One turning vector, and how many ticks it has turned:
The counts run from 0 to 558.
[112 161 131 115  96 130 138 115 130 134 110 105 103 148 126 126  79  84
 170 139 125 159 145 142 136 109 146 111 133 142  96 143 136 115  96 193
 147 126  62 120 119 140 137 110 135  80 144 138 133 183] -> 239
[118 136 167 102 124 153 147 119 159 124 127  98 132 135 112 123 109  93
 139 155 129 136 165 146 168  81 174 149  96 133 104 118 119 168 136 166
 155 141  69 152 131 136 168 103 130  76 128 106 118 105] -> 5
[129 137 170 105 141 137 168  93 141 137 110 120 129 110 111 123 117 124
 149 129 129 161 125 140 157 107 152 135 116 138  72 128 136 159  99 182
 180 117  85 162 111 110 163  82 109  92 144 128 118 146] -> 349
[ 78 130 151 106 118 141 153 115 142  78 125 123 125 126 124 127 140 129
 124 163 163 159 106 142 148 122 183 133 124 128 124 165 105 159 126 176
 167 133  62 139 106 137 175  73 134 109 140  82 118 124] -> 296
[139 132 155 133 128 127 157 154 107 120 100 127  86  74 128  89  77 122
 140 163 108 149 121 126 130 125 158 108 133 136 135 142 113 135  78 166
 105 137  67 177  86 134 114 142 124  81 115 132 116 157] -> 25
[130  97 153 116 161 155 129 134 107  96  97 113 136 100  98 111 126 141
 159 153 113 149 117 154 173 130 160 143 112 136 120 142 114 135  57 165
 146 147  74 169  95 128 158 119 109  91 126 103 141 132] -> 285
[129 130 168 110 143 127 152 135 125 150 112 113 113 121 140 147 100 103
 147 142  98 163 158 165 164 110 158 106 120 133 124 156 136 129  51 184
 115 129  91 158  92 145 137 106 109  87 117 121 140 161] -> 540
[106 139 140 109 146 116 138 149 131 132  88 115  95 109 152 122 112 127
 137 171 124 175 126 156 144 139 173  81 140 148 139 160 118 107  63 184
  98 152  94 168  94 141 133 116 110  91 124 110 125 137] -> 452
[ 86 135 143  97  90 122 144 149 125  93 124 114 136 101 154 112 129 128
  93 189 141 146 117 148 148 122 173 125 122 127 129 149 124 136 142 175
 133 165  65 130 103 158 136  95 145  96 109  86  97 130] -> 218
[116 121 155 118 146 136 146 132 137  85  95 133 103 110 126  93  95 121
 140 142 127 153 135 141 144 112 154 114 135 127 158 126  97 130 119 151
 153 142  47 177  98 128 148 142 143  60  87 114 102  98] -> 257
[115 121 154  99 127 165 137 143 121 112 127  88 164 112 117  94 112 122
 140 176 112 131 162 151 170 103 167 160  91 133 129 140 104 136  99 143
 151 159  93 146 105 150 129 103 136  65 100  93 121 114] -> 396
[118 126 138 113 111 106 129 155 106 142  95 107 128  78 129 106 107 127
 118 204 116 160 116 127 147 148 143 132 130 144 109 131 142 112  81 189
 105 181  73 147 104 150 116 120 127  91 118 123  98 150] -> 365
[113 154 148  99  92 141 157 147 117 149 140  99 126 115 154 123  88 102
 141 167 102 143 150 155 151 101 167 120  98 136 102 166 130 122  88 179
 123 139  95 127  88 153 110 100 133  89 125 117 129 183] -> 391
[117 125 171 113 151 146 160 130 136  98 127 115 134  98 110  93 109 130
 129 155 131 155 143 134 154 115 166 145 118 130 142 141  93 155 110 146
 157 139  71 173  94 144 138  96 138  69 108 105  94 102] -> 485
[113 122 145 109 114 110 143 160  98 132 120 106 119  75 135 106 111 131
 110 192 114 149 121 131 155 139 154 142 117 138 103 134 131 138  97 180
 110 178  66 159 100 158 120 116 133  97 112 127 100 149] -> 366
[122  98 138 109 154 144 118 124 116 116  72 114 147 103 106  95 117 136
 165 162 110 162 127 146 163 130 126 130 122 140 115 121 125  99  65 174
 156 156  80 172 105 122 145 129 118  69 106 112 126 123] -> 512
[ 92 135 143 116 120 142 146 111 142  78 100 128 118 134 128 129 136 127
 138 149 154 166 103 156 138 125 182 106 137 137 133 172 110 137 114 173
 157 126  73 139 101 134 173  78 121 104 149  86 126 138] -> 297
[102 135 141  77 109 132 144 141 143 130  84 117 134  95 169  98 120 129
 125 178 105 135 135 159 152  86 158 114 106 130 108 100 146 114 132 173
 143 155  87 159 106 110 131 146 129  66  83 102 112 113] -> 193
[ 88 141 133 102  83 116 142 148 107 107 125 113 122  95 136 103 118 121
 107 190 143 139  98 128 144 131 158 139 123 133  90 139 133 146 139 183
 137 162  51 124 108 146 140 106 146 106 132 113 100 161] -> 443
[127 161 150 109 112 136 148  92 141 146 117  96 144 137  97 119  96  97
 158 149 137 175 149 128 139 116 138 133 134 135  90 138 140 121 106 187
 174 130  81 134 126 144 138  81 132  74 148 124 104 159] -> 10
[124 141 158 118 129 140 157 142 112 134 148  95 106 121 113 109  66  86
 158 129 108 143 156 129 162 112 163 150  94 139  97 143 107 162  88 163
 141 140  59 141 108 145 139 110 140  83 130 149 131 159] -> 89
[ 92 147 142  85  97 133 139 145 150 130 104  99 141 115 167 118 119 115
 109 197 124 139 150 159 148  91 173 116 104 136 123 124 137 117 136 174
 114 166  92 141 115 140 134 119 128  78 106  82 108 111] -> 306
[105 141 134  86  99 130 141 144 138 125  77 126 108 101 172  95 103 123
 133 175 104 130 119 161 140  85 163  99 106 139 114 107 141 109 128 174
 123 146  81 157 109 109 128 156 132  73  94 107 120 130] -> 192
[ 96 143 125 111  85 105 133 137 108 116 104 113 113 102 133 109 112 118
 120 188 140 152 100 120 131 134 146 130 138 137  83 130 144 126 134 197
 141 160  49 123 123 144 140 114 141 101 136 125  96 160] -> 442
[113 123 170 106 149 141 167 138 132  90 121 136  96  97 136  97 115 126
 129 130 130 141 123 143 156 107 176 127 114 127 129 130  90 174 124 150
 156 126  54 176  92 127 159 119 137  83 106 114 110 106] -> 30
[112 142 152 102 136 109 128 156 149 150  97 103  90 121 152 127  94  90
 131 160 117 158 163 148 151 112 174 107 119 143 123 124 128 118 105 180
  90 170  74 167 130 139 150 130 120  78 117 131 120 112] -> 228
[110 126 162 112 152 133 151 116 149 104  96 130 125 110 121  90 102 118
 127 140 137 168 140 130 151 119 152 123 138 130 144 120 100 128 121 154
 163 143  64 184 112 131 150 122 142  58  98 116  91  81] -> 258
[110 117 155 108 127 112 148 167 116 119 129 107 109  87 140 120 108 112
  98 183 125 142 144 131 164 127 168 140 118 130 125 134 116 156 115 172
 107 176  50 158 105 166 142 110 141  95 104 117  94 116] -> 141
[109 113 147  79 124 154 147 143 105 109 119 103 148  93 141  94 125 149
 139 162 101 135 127 160 177  98 164 152  76 128 104 129 110 135 104 157
 167 153  89 149  94 127 138 122 139  81  96 100 131 128] -> 509
[110 127 153  77 122 143 157 132 138 129  96 114 147  87 157  98 136 142
 120 175 107 128 139 163 168  87 157 128  98 128 103 101 136 132 126 170
 149 155  98 168 106 118 136 125 121  77  90  95 102 109] -> 194
[115 124 169 105 132 147 151 140 155 120 127 103 110 124 135 138 109  98
 131 151 119 130 167 158 177  78 190 133  94 136 117 125 114 178 121 165
 126 144  72 163 121 132 175 116 121  88 125 106 134 111] -> 231
[119 131 146  96 110 138 150 121 102 135 104 120 140 100 143 119 117 139
 151 158 106 154 111 161 154 115 144 114 115 133  95 156 145 118  60 189
 152 128  99 140  79 129 123 100 106 102 122 108 134 192] -> 48
[125 119 151 109 144 157 132 127 128 112 109  91 156 108  97  83 103 125
 147 172 121 150 148 133 162 124 153 156 103 134 133 126 102 125  99 146
 161 162  77 161 120 140 132 116 141  51 104 106 106  96] -> 170
